[[122 129 141 128 118 103 131 101]
 [146 114 135 120 106 131 130 118]
 [130 133 121 123 118 129 134 135]
 [124 122 120 128 113 118 123 124]
 [126 125 120 154 145 133 151 137]]
->
[[130 133 121 123 118 129 134 135]
 [122 129 141 128 118 103 131 101]
 [126 125 120 154 145 133 151 137]
 [124 122 120 128 113 118 123 124]
 [146 114 135 120 106 131 130 118]]

[[130 123 126 110 116 132]
 [128 116 136 134 139 140]
 [108 133 130 105 127 133]
 [141 122 144 124 125 131]
 [129 146 128 133 138 138]
 [110 135 130 115 126 132]
 [142 117 127 136 110 132]]
->
[[129 146 128 133 138 138]
 [110 135 130 115 126 132]
 [108 133 130 105 127 133]
 [130 123 126 110 116 132]
 [141 122 144 124 125 131]
 [142 117 127 136 110 132]
 [128 116 136 134 139 140]]

[[154 150 114 138 131 136 112 146]
 [127 114 152 154 138 150 145 102]
 [129 127 129 126 103 145 115 124]
 [127 118 147 147 140 144 145 109]
 [125 128 126 110 120 126 129 129]
 [130 123 133 142 113 147 118 121]]
->
[[154 150 114 138 131 136 112 146]
 [125 128 126 110 120 126 129 129]
 [129 127 129 126 103 145 115 124]
 [130 123 133 142 113 147 118 121]
 [127 118 147 147 140 144 145 109]
 [127 114 152 154 138 150 145 102]]

[[119 134 141 121 130 121 106 134 125 133 141 134]
 [136 143 110 143 105 123 135 132 119 119 122 132]
 [111 126 137 117 153 116 148 123 135 126 138 124]
 [134 113 136 126 135 129 120 110 141 115 132 114]
 [139 138 131 139 145 128 146 123 135 120 140 146]
 [123 124 135 132 127  99 132 125 142 134 112 134]]
->
[[136 143 110 143 105 123 135 132 119 119 122 132]
 [139 138 131 139 145 128 146 123 135 120 140 146]
 [119 134 141 121 130 121 106 134 125 133 141 134]
 [111 126 137 117 153 116 148 123 135 126 138 124]
 [123 124 135 132 127  99 132 125 142 134 112 134]
 [134 113 136 126 135 129 120 110 141 115 132 114]]

[[106 110 135 130 122 147 131 128 128 129]
 [122 130 157 151 128 119 110 123 151 133]
 [119 139 128 116 130 111 128 138 118 120]]
->
[[119 139 128 116 130 111 128 138 118 120]
 [122 130 157 151 128 119 110 123 151 133]
 [106 110 135 130 122 147 131 128 128 129]]

[[136  98 126 138 110 128 114 105 124 116]
 [106 142 152 127 110 139 146 126 123 138]]
->
[[106 142 152 127 110 139 146 126 123 138]
 [136  98 126 138 110 128 114 105 124 116]]

[[128 125 127 133 125 124 129 126]
 [119 122 118 106 133 133 127 130]
 [140 134 125 134 132 125 118 141]]
->
[[140 134 125 134 132 125 118 141]
 [128 125 127 133 125 124 129 126]
 [119 122 118 106 133 133 127 130]]

[[138 120 142 127 130 136 138 117 119 149 119]
 [128 123 136 141 125 126 136 137 129 142 128]
 [124 115 142 150 132 126 135 139 125 141 126]]
->
[[128 123 136 141 125 126 136 137 129 142 128]
 [138 120 142 127 130 136 138 117 119 149 119]
 [124 115 142 150 132 126 135 139 125 141 126]]
---
[[154 117 151]
 [148 114 123]
 [147 123 142]
 [115 130 134]
 [127 122 136]
 [109 132 130]]
->
[[109 127 115 147 148 154]
 [132 122 130 123 114 117]
 [130 136 134 142 123 151]]

[[114 128 126 113 146 127]
 [126 116 116 131 112 115]
 [141 140 110 121 124 131]
 [130 142 123 114 144 137]
 [112 120 145 128 140 127]
 [112 117 118 117 131 116]
 [147 140 122 133 118 135]
 [118 130 142 123 147 134]
 [110 121 131 118 143 124]
 [136 137 107 117 125 128]]
->
[[136 110 118 147 112 112 130 141 126 114]
 [137 121 130 140 117 120 142 140 116 128]
 [107 131 142 122 118 145 123 110 116 126]
 [117 118 123 133 117 128 114 121 131 113]
 [125 143 147 118 131 140 144 124 112 146]
 [128 124 134 135 116 127 137 131 115 127]]

[[113 123 137 119 131 107 131 132 107]
 [134 114 130 133 119  99 127 112  99]]
->
[[134 113]
 [114 123]
 [130 137]
 [133 119]
 [119 131]
 [ 99 107]
 [127 131]
 [112 132]
 [ 99 107]]

[[131 144 149 124 120 104 103 133 111 146 116]
 [117 116 128 131  98 135 101 146 135 110 126]
 [138 144 147 125 145 101 125 119 109 154 113]
 [130 113 102 133 139 149 155 119 148 114 143]]
->
[[130 138 117 131]
 [113 144 116 144]
 [102 147 128 149]
 [133 125 131 124]
 [139 145  98 120]
 [149 101 135 104]
 [155 125 101 103]
 [119 119 146 133]
 [148 109 135 111]
 [114 154 110 146]
 [143 113 126 116]]

[[113 114 131 109 113 120 128 109 131 144]
 [113 112 130 103 113 118 129 109 134 148]
 [124 137 129 143 128 129 126 125 112 117]]
->
[[124 113 113]
 [137 112 114]
 [129 130 131]
 [143 103 109]
 [128 113 113]
 [129 118 120]
 [126 129 128]
 [125 109 109]
 [112 134 131]
 [117 148 144]]

[[117 145 116 101 119]
 [133 147 133 108 134]]
->
[[133 117]
 [147 145]
 [133 116]
 [108 101]
 [134 119]]
